(in the rows, 128 means zero)
The rows of D fall into 4 groups, and each row is roughly a mix of its group's hidden directions.
D:
[[125 106 121 162 158  97 150 166 157 144]
 [157 130 176 136 138 159  98 138 164 124]
 [133 110 153 108 136 132 135 185 108  91]
 [147  94 161  85 101 127 158 148 126 120]
 [135 127 132 119  78 156 163 166 147 120]
 [ 98  81 148 116 130  98 104 103 152 113]
 [103 167 177 101 133 121 109 138 101 127]
 [151 115 109 159 133  93 109  92  88 132]
 [ 83 132 119  94  96 104 154 158 118 124]
 [ 97  95 115 150 133 156 141 105 176 132]
 [ 75 174 126 133 129 155 138 115 116 149]
 [ 83 140 159 130 162 129  96  97 138 116]
 [170 114 103 125 136  92 114 171 136 107]
 [103 148 170 124 101 130 121 106 169 156]
 [158  80 122 138 135 135 165  90 110 127]
 [ 84 171 106 129 132 151 140 100 133 156]
 [129 132 148 127  92  82 142 107  83 131]
 [142 136 102 129 147 101 164  99  80 125]
 [139 103 142  69  86 135 120 134 116 128]
 [160 166 111 139 122 109  81 110 146 109]
 [116 142 144 105 164  73 139 151 144 141]
 [169 153 123  93 138 141 136 162  96 149]
 [139 119 128 127 155 162 117  66 118 149]
 [149 150 125  66 148 141 158 120 139 138]
 [146 141 113  96 157 158 122 103  96 166]
 [154 145 135 133 155  94 123  99  76 129]
 [ 98 168 146 122 123 153  77 125 119 111]
 [153 116 153 116 148 174 147  93 157 124]
 [101 151 132 157 141 125 144 154 177  97]
 [128  68 116 138 127 153 134 150 166 117]
 [124 139 169 129 134 169  98 139 172 120]
 [ 92 121 106 134  90 133 114 162 130  85]
 [109  81 169 105 109 134 149 138 143 153]
 [134 185  84 138 140 111 114 146 122 116]
 [155 118  89 140 119 154  99 175 139 118]
 [127 156 121  98 118 144 122 152 190 124]
 [117 177 168 149 132 150 140 101 131 105]
 [152 117 126 151 173 161 113 106 163 113]
 [166 104 132 161 148 154 124 157  90 126]
 [122 143 141  89 164 144 114 118  99 172]
 [121 125 186 137 117 144  98  96 154 121]
 [163 124 138 160 141 131  94  85 134  97]
 [ 85 112 157 122  90 113  97 149 112 111]
 [ 92 140 108  94 145 112 131 152 176 129]
 [101 154 134 106  98 156 132  81 118 152]
 [ 75 106 135 170 116 134  95 127 129 119]
 [100 108 167 174 129 146 125 121 163 124]
 [128 144 150 133 141 167  71 147 146 137]
 [139 118 124 149  88 155  78 153 123 147]
 [109 137 193 112 136 141 163 120 134 132]
 [ 89 133 144 145 152 165 129 128 142 176]
 [131 132 131 153 166  90  76 130 117 123]
 [144  73 154 126 134 148  99 119 110  99]
 [ 78 109 146 130 132 128 121 155  97 167]
 [102 143 130 103 110  71 120 116 125  93]
 [127 119 130 148 163 167 127  89 134 170]
 [178 141  95 133 102 134 139 106 124  90]
 [132  72 100 118 144 123 113 165 104 126]
 [196 143  97 138 135 119 128 137 123 109]
 [132  69 140 135 121 121 143 102 152 163]
 [ 86 123 106 115 111 186 136 133 144 124]
 [160  95 115 136 147 109 179 154 119 117]
 [ 94 133 110 124 141  95 109 150 101 175]
 [194 122 124 122 143 104 129 110  99 139]
 [114 142 116 123 116 172 127 163 179 123]
 [146 104  82 135 140 142 117  94  86 122]
 [124 127 168 155 135  77 106  98 115 131]
 [ 86 112 155 126  93 134 148 115  84 135]
 [102 125  82  92 111 103 108 119 108 103]
 [158 161 139 123 111 163 161 126  89 143]
 [104 117 167 126 127 171 169 128 101 125]
 [118  86 114  97 122 157 107 129  81 124]
 [145 103  87 155  99 158 106 117 116 100]
 [172 119  77 103 112 113 136 114 106 128]
 [104 136 115 114  86 119 148  74 123 109]
 [156 169 184 120 143 134 129 126 106 140]
 [109 141 163 152 136 101 128  72 145 127]
 [165 161 133 125 143 161  95 158 155 126]
 [118 147 131 104 157  77 150 102 156 119]
 [ 86 105 140 128 134  80 122  91 140 114]
 [133 115 103  93 107 113  72 153 129 135]
 [ 85 132  99 111  90 124 147  97 101 130]
 [ 58 123 113 154 133 137 124 134 149 133]
 [ 88 106  95 118 135  89 149 141  99 115]
 [168 141 106 120 135 109 169 159 111  98]
 [128 189 121 100 133 156 156 120 124 147]
 [148 167 141 163 152 141 103 165 147 119]
 [ 90 140 127 147 128  85  96 154 107 105]
 [120 126 165 143 169 158 138 112 104 165]
 [ 94 123 112 130 118  79 103  96 113 154]
 [113  99 172 129 110 127 111 110 170 157]
 [135 147 123 153 170 162  88 126 137 158]
 [121 137 129 130  76  99 110 108  91 154]
 [113 132 154 149 154 153 110 131 187 118]
 [163 121 110 144  86 137 134 100 109  87]
 [138 144 115 124 146  92 117 106  67 133]
 [136  89 104 170 130 122 138  90 160 130]
 [159 128 115 114 106 131 191 113 108 135]
 [114 143  86 167 156  89 139 136 111 129]
 [142 117 176 172 148 106 125 107 136 151]
 [102 142 134 128 152 114 116  74 130 170]
 [159 139 127 109 139 135  88 113  78 153]
 [110 147  72 124 137 107 160 117  98 134]
 [134 159 139 131 142 160 105 122  78 160]
 [101 151 127 108 102 159 120  78 112 149]
 [166 169 109 144 178 119 112 129 126 128]
 [162 140 100 134 127 141 115  76 100 105]
 [ 99 146 103 127 124 157  87  91 102 140]
 [175 139 152 126 144 140 103 108  87 150]
 [148 115 107 100  92 136 146 123  79 154]
 [106  88  84 109 138 100 112 119 159 128]
 [135  87 110 144 147 178 132 136 145 159]
 [146 121 137 137 130 176 105 179 151 132]
 [136 136 122 144 135 134 127  52 114 138]
 [179  90 152 126 105 110 104 142 115 134]
 [152 131 159 145 134 154 137  83 112  88]
 [148  85 133 124 107 131 117 142 138  71]
 [162 106 118  92 143 108 157 100 160 120]
 [ 94 123 132  78 124 152 135 118 158  93]
 [129 112 173 140 168 108 127  96 156 111]
 [131 195 131 145 109  99 146 135 114 131]
 [162 118 109 114 133  94 144 183 129 111]
 [149  92 102 108  90 106 156 129 100 140]
 [107 128 103 119  78 164 151 122  98 118]
 [116 109 117 117  89  84 150 135  88 116]
 [178  96 130 108 126 100 148 143 150 100]
 [ 94 130 124 114 162 154 127 119 131 185]
 [108 105 147  94  73 150 150 132 134 121]
 [131 194 115 115 107 131 142 152 103 125]
 [ 91 128 104 104  94  80 126 151 122 129]
 [117 121 154  81  82 143 152 122 133 106]
 [154 140 166 130 104  96 129 145  86 102]
 [115 101  92 142  98 125 141 160 160  96]
 [179 115 108 100 119  97 126 116 109  96]
 [145  87 117 179 122 123 126  95 149 114]
 [139 124 166 138 156 116 106 175 123 163]
 [104 114  97 109 100 155 104 130 116  81]
 [116 193 122 143 118 123 124  97 152 144]
 [ 83  97 136 141 113  85 119 119  95 124]
 [100 107 128 134 134  81 101 160 105 156]]
One row of each group comes first, with its name. Which group is each row after those in?
[129 135 106  83 111 114 113 183 115 124]
<13>
[141 117 168 128 160 111  76 103 126 124]
<42>
[112 147 141 112 147 103 106 164 143 178]
<102>
[173 141 112  93 140 117 170 108 148 131]
<131>

[149 132  91 114 143  75 157 114 117 109]
<42>
[154 125  76 135 164 106 111 155 139 120]
<102>
[124 148 146 173 164  97  96 136 114 117]
<42>
[113  98 145 152 134 183 127 155 153 137]
<131>
[124 122 123 132 109 182 102 175 140 142]
<102>
[ 92 126 115 146 170 147 107  93 127 159]
<42>
[ 99  92  98 149 110 150 131 163 159 117]
<131>
[161 105 139 128 118 132 157 140 187 113]
<42>
[ 91 121 137 139  94 134 127 174 162 107]
<42>
[162 137 112 127 163 146 121  92 102 166]
<42>
[154 116 116 138 175 105 150 162  96 118]
<102>
[113 102 108 145 108 124  96 179 101 121]
<131>
